In the rows, zero is written as 128.
One turn moves each row of this set onto another row. After a few examples, where does it send each row asked below?
rak: [103 144 127 144 113 118 120 149 168  98 126 137 140 121 129 129 123 165
 128 122 115 123 122 154 107  98 149 128 165 129 129 122 113 146 111 157
 139 142 148 142 135 143 115 118  98 147 137 127 147  93]
levos: [119 128 115 151  88 139 111 154 179 114 104 120 158 136 124 143 136 160
 118 110 154 125 140 128 121 163 146 127 118 137 113 154 112 157  96 144
 113 149 102 143 150 120 118 143 120 143 104 104 113 125]
Gito: [ 96 128 120 138  82 112 121 138 163 131 123 129 116 104 122 116 101 158
 119 110 132 127 136 118 120 134 123 101 104 133 108 128 121 133 126 119
 139  90 106 105 167 127  92 106 106 135 135 121 137 120]
vapa: [141 116 155 139 113 119 110 157 138 128 119 135 117 135 121 140 150 131
 123 115 151 109 110 137 144 158 121 117 125 144 135 130  95 143 114 174
 109 115 136 133 126 118 134 144 152 154 112 130 151 128]
Dolit: [ 99 124 117 143 109 121 142 132 184 120  99 104 136 119 141 139 124 161
 116 107 120  96 162 125 114 168 156 135 106 134 125 128 104 140 115 149
 105 124 126 113 140 116 114 111 135 116 121 129 126 118]
vek: [135 131 163 100 120 124 102 153 152 133 136 152 147 119 126 128 134 159
 127 107 131 135 145 128 108 148 134  97 129 106  91 112 106 123 136 113
 164 104 131 131 125 117 104 142 122 140 131 116 141 121]
Nivo: [ 98  92 124 137 113  93  94 152 163  94 115 127 133 132 134  89 109 169
 129 109 121 120 126 115 100 152 117 136 128 104 118 153 111 143 148 124
 128 152 128 133 150 133 122 114 115 136 117 130 116 118]
gune: [ 97 136 161 138  95 125 140 108 167 139 139 136 127  91 142 149 117 165
  96 105 134 109 122 114 126 140 122 106 133 119 118 131 109 138 143 120
 111 134 138 114 141 109 130 113 120 144 124 123 106 124]
suzeg: [146  99 161 145 110 127 137 123 163 117 118 129 123 119 129 140 146 150
  75 110 134 112 118 144 122 115 145 124 123 141 118 107  90 159 143 132
 129 148 105 125 129 139 141 134 139 134 124 160 144 138]
Lur: [142 123 132 137 124 154 136 148 139 105 109 131 116 132 137 136 134 158
  93 132 140 131 134 141 117 117 104 148 131 100 100 140  92 140 146 135
 115 153 108 120 154 134 125 131 112 127 121 156 142 124]
deri: [158 112 134 126  93 103 135 144 164 102 102 141 138 152 109 135 126 154
 126  93 132 116 131 133 108 142 135 119 116  95 125 118  88 115 126 138
 102  91 113 138 122 112 144 116 134 122 126 117 122  95]
Gagi: [145 111 176 143  96 120 132 167 177 119 106 143 143 136 141 138 124 145
 128 129 149 106 120 138 123 124 121 130 156 122 114 175 117 150 114 149
 134 123 102 125 128  97 130 146 122 153 162 146 131 119]
vazu: [119 121 127 137 120 113 137 133 167 106 144 138 140 122 132 126 108 159
 145 100 140 128 173 137 109 119 143 112 128 131 120 107 115 156 119 128
 157 154 133 145 138 141 113 160 112 160 153 127 135 117]
tupug: [123  89 125 142 109 101 113 150 144 119 120 132 106 144  88 156 118 131
 109 111 146 130 143 146 127 126 137 108 141 129 155 110 119 146 136 144
 130 118 122 105 136 146 139 143 124 155 135 139 122 135]
tubi: [115 135 158 134 127 127 131 146 148 122  98 111 118 132 113 121 119 160
 137 126 133 117 119 135 138 156  91 114 128 160 155 137 110 146 122 111
 124 116 117 108 131 134 128 116 120 164 147  92 126 110]
zad: [133 123 133 147  97 121 133 155 150 146 107 160 132 108 110 141 117 152
 109 134 116 123 108 156 119 164 131 149 139 136 120 103 110 143 103 144
 134 143 106 111 158 124 103 114 135 123 110 142 134  99]
Sobap: [141 128 158 143 143  92 135 158 156 153 110 104 153 137 118 129 141 152
 121 122 117 129 153 147 120 150 111 132 136 120 143 151 105 140 123 120
 152 146 102 114 112 122 113 139 120 128 130 117 158 125]
sesu: [131 129 162 131 112 115 125 180 179 135  92 144 165 131 122 130 129 149
 114 133 111 130 160 121 146 154 128 125 144  99 153 129 123 163 135 133
 131 150 127 132 132 148 128 115 138 115 143 133 150 123]
buz: [115 114 144 139 125 124 144 147 152 105 127 162 127 132 135 116 110 168
 142 116 148 131 121 107 105 117 138 116 117  92 110 110  91 145 161 111
 140 114 109 133 144 116 129 104 121 155 159 114 133 128]
Deg: [130 114 166 104 104 105 131 138 156  86  86 115 163 126 142 118 130 160
 147 102 129 112 119 139  91 123 118 125 132 133 139 125  98 140 102 100
 122 118 102 126 156 128 131 121 116 126 136 144 126 106]
lamo: [108 148 126 160 103 111 121 164 158 125 118 127 129 118 137 135 109 151
 143 106  99 144 155 136 158 111 117 119 108 111 111 121  82 166 117 141
 136 124  96 138 126 132 124 123 124 139 123 113 139 139]
loza: [105 125 133 142 100  78 150 154 170 149 128 121 131 120 114 132  96 142
 117 113 118 112 115 150 142 154  99 101 147 140 120 142 122 125 123 158
 125 125 118 129 122 132 122 136 128 147 131 108 137  99]
mezov: [136 142 140 121  98 131 110 157 172 126 116 129 145 131 134 103 116 139
 125  83 107 116 118 134 125 115 134 124 133 137 129 146  99 153 122  99
 138 123  82 131 152 141 117 118 133 131 144 162  97 106]
kigab: [126 126 126 112 108 157 130 136 150 118 110 131 139 131 116 111 139 127
 125  97 137 114 119 119 120 112 145 116 129 120 128 130 144 161 128 126
 126 133 138 152 162 125 142 118 145 139 139 132 169 129]
tebop: [136  89 160 112  95 117 122 153 128 122 103 163 129 131 128 130 129 128
 129  95 150 116 123 124 106 147 134 127 149  92 157 133  97 147 124 106
 133 125 124 135 128 110 146 117 134 130 118 127 126 141]

tupug turns into vek
vapa turns into buz
Now these:
suzeg turns into vazu
Gagi turns into Nivo
levos turns into Lur

One turn moves each row of this set onto another row. After a few examples, where does it send each row asked below?
fuza: [120 100 119 127 117 123 126 109 127 146 150  88 122 153 121 131]
Rebil: [120 122 118 146  89 150 171  92 112 109 148 121 111 139 129 142]
rekib: [133  98 110 101  85 133 154  89 145 167 143 122 135 145 146 138]
guze: [109 115  84 116 113 110 133 103  97 124 132 104 138 140 149 127]
Ros: [ 92 123 107 123 114 158 172  88 124 130 160  92 115 103 160 125]
podim: [119 122 125 111  76 114 154  94 119 152 156 136 116 150 142 133]
vaf: [144 119 128 127 116 145 174 101 123 116 145  91 122 115 142 160]
mapiz: [114 114 101 111 135 166 150  98 124 107 141 110 114 141 148 133]
rele: [118 112 127 102  93 123 163 102 152 164 162 111 116 118 156 143]
teba: [120 117  99 142  91 146 153 128  87 133 149 100 139 128 164 122]
zave: [139 105  79 136 100 145 159 109 110 127 127 104 120 118 174 121]
gad: [134 128 133 115 123 157 162 121 110 112 156 128 139 121 148 123]
bir: [112  99 119 126 116 139 119 102 147 147 149  79 121 126 135 124]
dob: [125 117  94 123 104 160 171  77 131 139 133 101 168 124 152 130]
vugek: [115 114  99 150 106 157 155 130 113 117 148 101 149 151 147 144]
betov: [140 114  93 148 114 148 180 115 143 122 139 108 126 107 169 136]
disi: [138 127 118 121  98 124 130 107 142 116 139 145 125 143 149  99]
bafe: [ 98 123 118 130 108 103 152 107 155 141 161  87 139 138 146 137]
saro: [110 106 101 111 132 165 146  98 123 111 141 102 109 138 145 134]
bekor: [135 114 136 129 107 127 128 119 125 150 153 124 114 129 129 105]
Kizo: [120 103 105 127  76 172 170 108 121 126 142 128 143 146 142 127]
toluv: [137 104 131 127 102 126 139 122 116 150 154 122 118 126 127  99]
muti: [132 129 114 129  86 115 147  95 158 136 141 125 166 134 156 113]
dapo: [118 103 123 127 120 129 118 106 140 150 150  89 122 143 124 131]
Kav: [147 100  98 133 122 133 154 103 113 146 134 108 147  99 135 120]
kedev: [129 122 109 120 101 115 152 101 172 150 139 122 156 134 157 116]
retim: [108 129  98 159 112 142 171 116 137 104 149 107 124 137 157 144]
zug: [118 144 100 122  96 131 163  82 106 110 137 128 139 138 159 119]
Bif: [106 110 100 104  73 146 174 116 123 131 148 105 138 124 180 128]
Pib: [144 113 145 113 103 131 154 107 137 152 158 127 130 142 127 149]
nezuv: [130 106  98 100 106 135 163  99 128 118 132  85 123 126 174 153]
Boki: [134 113 101 122  92 110 154 101 144 137 139 142 114 138 153  94]
bulob: [122 109 120 104 108 123 145  93 147 142 150 115 102 153 142 156]
sizaz: [124 115  95 120 106 165 171  77 127 142 137  97 163 119 153 126]
Kem: [ 94 126 114 121 115 129 159 139 123 127 164 114 161 122 149 127]
ziku: [107 121  95 144 110 123 171  97 131 125 147 127 106  99 143 113]
lizez: [127 112 136 124 114 136 123 122 133 128 156 115 104 120 136 105]
Pala: [131 137 130 115 121 159 166 112 110 111 155 128 147 124 148 125]
mek: [ 90 122 109 125 109 152 171  92 128 136 160  86 123 105 158 129]
Kemam: [128 114 105 121 102 114 163 103 179 143 143 118 152 136 157 117]
Rara: [113 142  95 121  94 136 163  76 103 116 140 121 143 139 158 123]
Zapep: [134 121 109 122  90 115 139 101 145 138 136 145 121 141 150  97]
mup: [ 99 123 117 128 105 105 138  98 160 151 154  89 134 133 151 133]
mozo: [106 102  86 132 127 150 159 111 157 116 137 132 142 142 136 129]
bik: [101 122 109 134  91 113 139  86 155 149 151  83 147 128 155 126]

Rebil turns into Bif
lizez turns into muti
Pib turns into rekib
Now these:
vugek turns into zave
guze turns into ziku
Boki turns into bafe
saro turns into zug
dapo turns into Zapep
Pala turns into sizaz

One turn moves each row of this set onto another row. After a few examples, where does it send each row asked below?
gogiv: [149 140 150 139 112 101 124 133 120 142 147 155 130 148 137]
mape: [129 148 129 116  94 130 143 126 125 128 142 186 102 135 166]
kekin: [173 136 104 125 100 130 139 135 114 167 150 144 118 141 157]
nit: [100 158 134 122  98 104 140 119 124 146 135 142 143 119 146]
Dud: [122 155 119 125 115 134  96 128 153 152 133 136 116 162 167]
bato: [140 128 118 112 115 135 130 123 113 138 108 112  85 152 153]
rema: [121 158 126 123 128 131 108 131 149 138 115 132 100 136 174]
mifo: [111 159 116 112 124 153 151 140  88 147 137 137 125 171 161]
Pives: [143 154 127 106 131 122 116 159  96 160 144 128 137 153 165]
Sufid: [128 149 138 122 131 144 119 132 129 150 108 123  97 133 168]
Pim: [118 142 113 101 125 124 129 159  94 128 137 140 139 171 154]
mul: [107 140 135 116 118 131 110 127 151 128 128 119 124 152 148]
peno: [128 152 125 129  93 131 154 123 127 137 143 182 124 141 173]
lugub: [125 153  94 113  86 114 159 117 111 151 126 140 108 121 161]
tuvo: [130 129 129 123 132 154 123 136 111 136 124 114  98 144 159]
tevan: [127 175 127 111 112 107 116 137 104 119 121 161 122 165 168]
vuvo: [114 140 120 118 112 122  93 136 145 134 127 135 116 151 171]
Furak: [128 149 114  98 108 139 132 149  84 136 124 143 131 179 146]
rires: [141 149 119 113 110 112 133 124 118 145 141 116 120 139 110]
kebu: [ 92 155 133 111 102 104 142 121 122 145 136 153 136 126 147]
dugen: [122 153 124 112  89 151 113 113 115 150  98 144 100 159 168]
zufi: [122 153 103  94 104 122 120 151 102 130 126 154 137 179 160]
bes: [143 136 154 127 109 100 112 128 115 149 135 158 124 140 141]
mati: [127 166 124 100 109 154 144 147  84 153 121 132 116 162 160]
Fetu: [169 138 115 123  95 134 143 135 110 169 151 148 110 145 149]
dupel: [154 142 149 141 110 102 122 125 117 137 135 153 136 150 140]
vene: [102 139 119 102  97 135 125 122 128 159 102 144 111 145 178]
lisug: [129 151  90 117  85 123 161 107 115 148 131 140 103 129 152]
gar: [122 150  99 114 130 107 119 150 103 148 142 127 126 168 166]
tolom: [137 173 115  99 106 159 143 141 102 136 143 148 120 163 164]
Suri: [131 143 130 126  86 121 148 126 125 124 143 184 115 143 166]
dima: [128 165 126 116 110 150 112 122 141 153 101 136 100 143 166]
timo: [145 153 117 121 104 116 139 117 116 144 141 111 122 132 117]
kuda: [131 150  90 100  92 115 154 123 106 151 130 143  97 125 154]
Bag: [132 138 123 136 139 140 127 129 123 135 130 126  88 155 172]
noga: [115 184 111  99  95 124 114 142 120 130 121 151 125 173 161]
Dipeg: [164 132 113 112  87 138 142 141 120 161 154 150 115 143 154]
Nof: [103 149 132 129 103  96 145 117 125 150 123 151 142 130 152]
Vebe: [143 147 115 127 107 120 140 121 125 155 141 108 133 141 118]
vunak: [118 179 110 111 103 119 122 129 106 134 119 149 127 189 150]
badi: [119 153 133 128 110 144 120 113 115 166 102 148 102 159 176]
lukub: [ 99 152 127 127 101  92 140 113 125 148 131 148 137 127 150]
melir: [165 136 115 109  97 143 129 137 120 165 156 146 109 134 148]
gan: [134 148  89 119  90 120 168 114 114 144 128 142 104 135 157]
Mib: [126 153 120 113 139 108 122 163 106 132 142 122 123 159 162]
bov: [152 132 148 132 105  99 119 137 115 148 137 156 131 144 141]
viba: [127 150 124 123  87 123 150 126 127 141 146 186 117 144 167]
Vafu: [140 143 120 128 110 117 137 118 118 156 146 110 127 132 119]

rires turns into bes
Mib turns into vuvo
Now these:
mifo turns into Bag
Pim turns into rema
Pives turns into mul
bov turns into nit
Vebe turns into dupel
lukub turns into viba

